One vector is turned by the same rotation once a step. Each row is the vector after some number of steps, and that number follows the row.
The counts run from 0 to 479.
[147 145  91 145 107 134 128 111 120 158 131 200 125 142 141  99 136 156
 178 136  95 141 143 134 156  94  78 121 113 148 135  80 139 167 156 162
 112]  454
[128 150  91 143 130 180  89 123 116 110 125 142 162 125 104 129 140 132
 108 105 149 102 108 121 151  76 109 170 107 152 132  81  90 170 151 105
  92]  146
[139 163  91 134 114 171 128 131 140 129 114 168 137 149 155  91 129 142
 171 137  89 151 123 132 174  88  91 105  92 150 136  98 144 162 165 139
 110]  233
[153 165 112 154 124 182 111 134 106 116 115 156 154 154 142 106 119 153
 175 120  89 139  99 116 183 111 111 100 106 146 137 105 129 161 151 169
 140]  245
[133 164 104 116 132 126 124 114 119 135 131 182 109 167 141  86 126 142
 150 104  82 164 115 120 149 102  99 148 134 150 104  84 129 195 135 138
 102]  199
[ 85 176 153 126 106 147 143 118  88 108 116 155 138 164 124 125 118 122
 137  79 136 120  89 137 109 129 141 166 116 131 114 123  82 192 154 146
  95]  392
[130 130  94 167 137 199 100 100 146 129 112 131 130 140 143 119 161 118
 176 133 122 116  85 138 162  94 107 102  80 124 164 118 102 128 180 131
 113]  261
[ 86 166 146 117 151 160 160  86 146 137  94 160 102 191 159 101 128 102
 159 130  83 138 115 134 112 112 121 158 104 147 106  93 117 153 132 136
  90]  202
[ 92 156 132 119 114 114 157  94 115 141 122 185  93 162 145 107 129 121
 165 101 108 143 106 149  90 124 118 153 122 124 119 107  98 192 154 149
  89]  421
[132 146 125 172 137 114 140 111  92 125 146 176 121 147 143 125 142 109
 164  95 128 146  65 129 147 171 107 112 124 130 126 118  98 180 158 181
 143]  55
[117 176 106 144 137 186 118 139 118  95 109 155 164 135  96 127 120 114
 100 112 147 116 118 109 178  82 103 163  91 145 129 104  95 138 144 108
  98]  366
[107 157 121 164 120 174 138 119 121 127 111 161 101 154 141 144 152 120
 175 102 147 114  83 128 118 118 123 109  97  98 159 145  68 148 176 170
 119]  33
[135 167 111 135 109 159 132 145  99 132 116 161 144 156 163 106 125 159
 178 105  97 148 107 128 165 124 107 100 109 152 134 109 135 178 155 186
 132]  240
[115 132 114 177 176 149 137  82 140 139 114 172 104 141 128 147 162  73
 157 137 144 122  94 118 129 138  98 138  91 118 148  92  87 109 150 137
 118]  69
[107 144 124 150 120 183 128 114 107 145 107 139 111 153 158 144 172 128
 179 100 140 111  99 137 122 110 118 101  90 115 166 133  92 146 175 184
 123]  259
[ 99 161 129 134 159 180 101  78 129 104 113 146 132 175 115 113 131 103
 139 114 109 106  89 107 137 104 140 172 128 136 104  89 103 159 124  98
  85]  174
[143 158 117 157 123 179 119 132  80 136 119 161 135 156 143 134 141 161
 177  91 130 121  97 113 158 110 117 102 108 127 154 125 102 162 154 196
 137]  252
[ 92 156 127 103 133 146 147  84 137 147 110 161  77 179 151 119 151 111
 153 117 116 120 124 132  89  91 116 154 110 126 118  99  90 156 146 128
  75]  190
[110 127 117 151 125 188 128 100 150 127 115 118 114 144 161 123 174 101
 179 128 135 123  79 160 139 114 118  98  76 126 155 124  99 144 195 137
 117]  266
[132 148 105 132 154 136 151 134  92 151 139 174 124 132 125 158 150 118
 101  83 168 141 146 103 162 109  73 154  97 157 133  88  91 149 143 163
 123]  333
[132 110  82 154 171 142 114  87 143 139 146 144 114 130 134 125 169  77
 133 128 139 148  87 135 170 121  84 132  96 146 134  81 100 139 170 113
 128]  302
[141 167 119 147 138 133 121 104  94 143 120 215 118 161 119 106 115 147
 173 115  92 135 127  97 135 114  99 143 130 129 120  87 113 168 118 166
 114]  437
[135 153  91 151 136 157  90  98 119 120 121 185 121 139  90 105 119 132
 145 118 112 120  95 114 142  89 106 166 134 115 123 104  84 181 145 106
  82]  407
[107 156 135 160 137 203 129 113 125 128  89 139 126 162 153 134 157 122
 189 125 127 106  98 125 135 105 133 104  75 117 164 131 101 123 159 164
 125]  254
[115 133 128 167 162 134 155  90 110 146 124 175  99 149 135 154 165  82
 165 121 153 120  88 120 110 147 106 134 101 112 152 111  81 127 150 169
 125]  68
[ 80 160 155 127 154 170 126  78 117 115 104 139 118 184 122 121 137 100
 136 108 115 105  94 119 102 114 147 182 116 141 110  91  95 152 128 116
  86]  173
[150 144  97 180 138 198  92 121 130 125 115 138 142 140 134 119 149 137
 169 122 112 117  87 121 176  98 100 100  96 125 160 109 111 144 158 138
 127]  256
[121 136 105 145 110 162 128 122  99 148 130 146 110 140 152 137 167 143
 175  89 144 130  87 143 136 113 114  94  97 118 160 129  90 171 184 179
 129]  264
[ 96 164 161 136 136 134 154  84 109 144  96 195 111 185 134 114 127 112
 178 126 103 121 111 127  99 128 122 155 116 127 126 102 108 148 134 170
 102]  433
[139 140 110 153 186 139 125 114 110 116 137 174 140 147 119 125 140  86
 111 119 136 160  95 110 195 136  85 149 105 173 110  68 124 134 129 136
 138]  320
[145 125  82 160 120 165 101 117 132 125 143 141 141 126 142 109 161 126
 169 111 120 140  71 149 177 117  97  99 102 142 146 107 107 174 186 136
 131]  268
[121 156 130 136 128 138 154 100 101 170 106 202  94 161 137 133 141 143
 180 120 112 119 143 109 100 104  90 142 111 115 142  99 100 143 137 186
 109]  444
[ 78 146 145 138 127 172 149 118 130 106 108 122 173 138 138 134 133  91
 122 121 149 115 111 150 140 120 132 165  61 189 129  81 120 141 157 126
 108]  127
[143 178  98 170 123 174 108 139 104 100 121 172 147 145 124 125 127 145
 168 106 112 136  76 114 180 116 112 110 120 122 144 127  99 162 152 168
 136]  25
[110 173 127 135 115 140 126 105  75 128 119 180 114 148 104 128 122 137
 141  76 130 113  92 110 112 108 120 162 141 101 124 121  69 182 138 152
  89]  403
